(in the rows, 128 means zero)
Turns, then the turns between two rows, first turn first; the first pair answered
Q:
[140 159 142 128  61 159 108 140 101 129 120 170 146 115]  ->  [157 166  71 127 112 113 137  93 149 141 121 139 143 189]
[123 142 156 148 144 113 137 150 108 105  93 136 144 121]  ->  [127 139 141 140 167  92 157 130 129 113  97 124 139 145]
[127 146 141 143 116  94 105 118 136  95 135 183 135 128]  ->  [124 130 128 145 134  84 119 107 141 106 148 173 131 149]
L:
[149 127 190 111 124 112 109  71 112 129  83 117 156 103]  ->  [151 152 146 111 114  95 110  62 119 125  72 114 167 133]
[119 106 148 114 124 167 118 139 110 149 145 147  96  82]  ->  [123 119 167 116 138 159 108 119 104 134 120 147 111  70]
[ 87 124 120 125  65 128  99 139  83 139 115 162 166 136]  ->  [ 86 118 123 124  65 133 106 142  82 144 119 165 160 124]
Z:
[ 99 136  95 149  86 142 121 170 132 149 127 116 163 148]  ->  [114 114 130 156 110 176 120 171 140 159 149 125 140 105]
[159 182 102 121 188 119 125  98 132  80  81  77 144 134]  ->  [147 133  54 104 192 119 139  91 148 135 163  91 110 177]
[111 147  92 150 156  54 174 123 142  88  76 107 134 180]  ->  [121  77 114 148 189 113 172 136 169 154 172 121  77 142]
[127 128 118 111 136 117 141 100 121 131 117 108 144 153]  ->  [136 105 143 113 153 144 140  98 133 151 145 118 119 129]
G:
[136 107 121 134 171 168 141 100 156 146 137 109 106 120]  ->  [147 121 125 139 166 176 134 106 155 137 130 109 108 108]
[131 111 179 148 185 135 129 143 141 101 111 100 125  85]  ->  [123 106 183 142 177 137 126 130 132 102 113 100 134  90]
[151  91 199 154 145 144 103 174 153 122 155 145 101  75]  ->  [136  78 226 133 141 129  95 146 136 138 149 147 120  80]
[155 129 126 133 104 141 140 102 140 143 118 165 126 147]  ->  [159 129 124 134 109 138 145  94 138 144 114 159 129 147]
Pairs:
(2 to 3 turns a pair)
[188 134 123 121 162 167 129 140 197 147 140 104 137 137]  ->  [170 147  93  99 128 135 132 123 180 146 136 103 163 187] : Z, G, Z
[134 143 134 113 160  81 148  82 134 132 101  88 145 137]  ->  [140 186 109 113 106  99 124 119 125 116  86 110 159 136] : Q, Q, L
[155 178  87 122 109 153 129 159 151 121 119 141 122 116]  ->  [120 161 145 116  86 125 129 145  89 113  93 130 150 110] : Q, Q, Z
[ 89 110 182 148 128 120 126 160  91 113 133 140 131 138]  ->  [132 143 173 172 146 146 119 171 132 105 126 141 114 108] : Q, Z, Z
[ 86 109 129 152 181  72 149 105 130 137 129 141 114 164]  ->  [ 94 118 180 164 170 115 131 147 112 114 119 151 100  94] : G, Q, L
[167 206 159 131 129 154 120 155 131 131 113 147 136 111]  ->  [158 175 168 128 129 169 118 167 129 148 140 152 113  99] : Z, L, Z
[115  78 137 168 211  98 174 126 148 106 129  89 102 146]  ->  [101 144 104 176 142  84 158 161 118  59  76  99 146 167] : G, Q, Z
[114 105  96 116  96 110 121 125 139 141 150 130 141 165]  ->  [150  97 120 127 161 123 125 109 175 135 145 115 114 141] : Z, Q, Q
[ 82 118 123 136  80 144 124 169  97 158 154 167 100 129]  ->  [134 126 107 155 161 156 145 156 171 153 156 141  75 125] : Z, Q, Z
[153 144 146 125 114 168  98 134 120 143 137 143 122  77]  ->  [140 141  65 128 136 112 132 115 151 140 141 115 125 162] : Z, Q, G
[107 179  86 165  95 118 143 195 111  67  69 130 157 143]  ->  [106 152 155 177 117 140 139 200  88  56  67 127 144  79] : Z, L, Z
[167 167 166 110 129 140 127  82 139 131  89 130 159 107]  ->  [147 181 123  99  72 143 107 110 123 144 120 159 161 124] : Z, Q, Q
[117  90 122 125 177 136 157 129 163 116 148  86 100 121]  ->  [127 158 127 129 126 134 140 140 148  69  89  88 141 107] : G, Z, G
[145 165 172 106  95 120 119 105  95 108 101 125 168 105]  ->  [141 125 198 107 111 152 121 119 102 139 142 137 136  81] : Z, L, Z
[126 131 101 142 106 141 127 182 123 105 130 135 126 121]  ->  [143 105 119 138 159 150 140 145 156 139 146 129 104 118] : G, Q, Z
[131 121 182 152 158 135 122 137 102  85  87 110 125  78]  ->  [149  92 166 140 178 160 125 133 141 134 152 126  87  83] : L, Z, Z
[121 182 108 115  92 127 119 103 110 113  93 122 171 138]  ->  [130 166 134 118  91 185 111 137 106 125 130 144 143  80] : Z, Q, Z
[100  98 121 127 154  83 165  98 123 106 104 106 124 174]  ->  [ 82  76 168 115 118 124 145 134  83 131 140 136 109 120] : Q, Z, Z
[150 180 102 140 114 133 122 145 142 117  96 129 147 107]  ->  [150 115 139 130 171 126 137  94 154 166 139 109 124 112] : G, Q, Z
[138 110 173 126 162 129 127  92 128 131 109 112 133 100]  ->  [134  92 150 122 166 140 135  98 138 158 153 122 112 119] : Z, L, Z
[ 75 144  78 122 103 106 114 151 114 137 139 145 104 188]  ->  [120 114 106 138 189 122 130 130 167 149 164 121  62 158] : Z, Q, Q
[125 111  91 114 133 137 135 120 155 175 182 143 106 164]  ->  [112 168 137 116  68 128 108 134  96 113  88 146 159 123] : Q, L, Z
[138 153 103 125 100 184 120 174 102 143 121 139 125 122]  ->  [159 135 123 118 144 184 138 131 138 173 150 124 114 121] : G, Q, Z
[139 142 188 157 148 171 121 157 106  94  94 142 116  58]  ->  [129 163 168 156 124 149 118 147  97  69  63 135 146  76] : Z, Z, Z
[ 84 109 189  91  59 113 101  81   3 137 119 131 165 150]  ->  [141  50 197 168 210 174 154 143 101 106 168 101  54  78] : G, G, Z
[ 95  85 104 120 127  90 149 114 118 157 155 107 124 179]  ->  [136 116 186 150 149 151 133 153 115 111 115 117 108  67] : G, Z, G
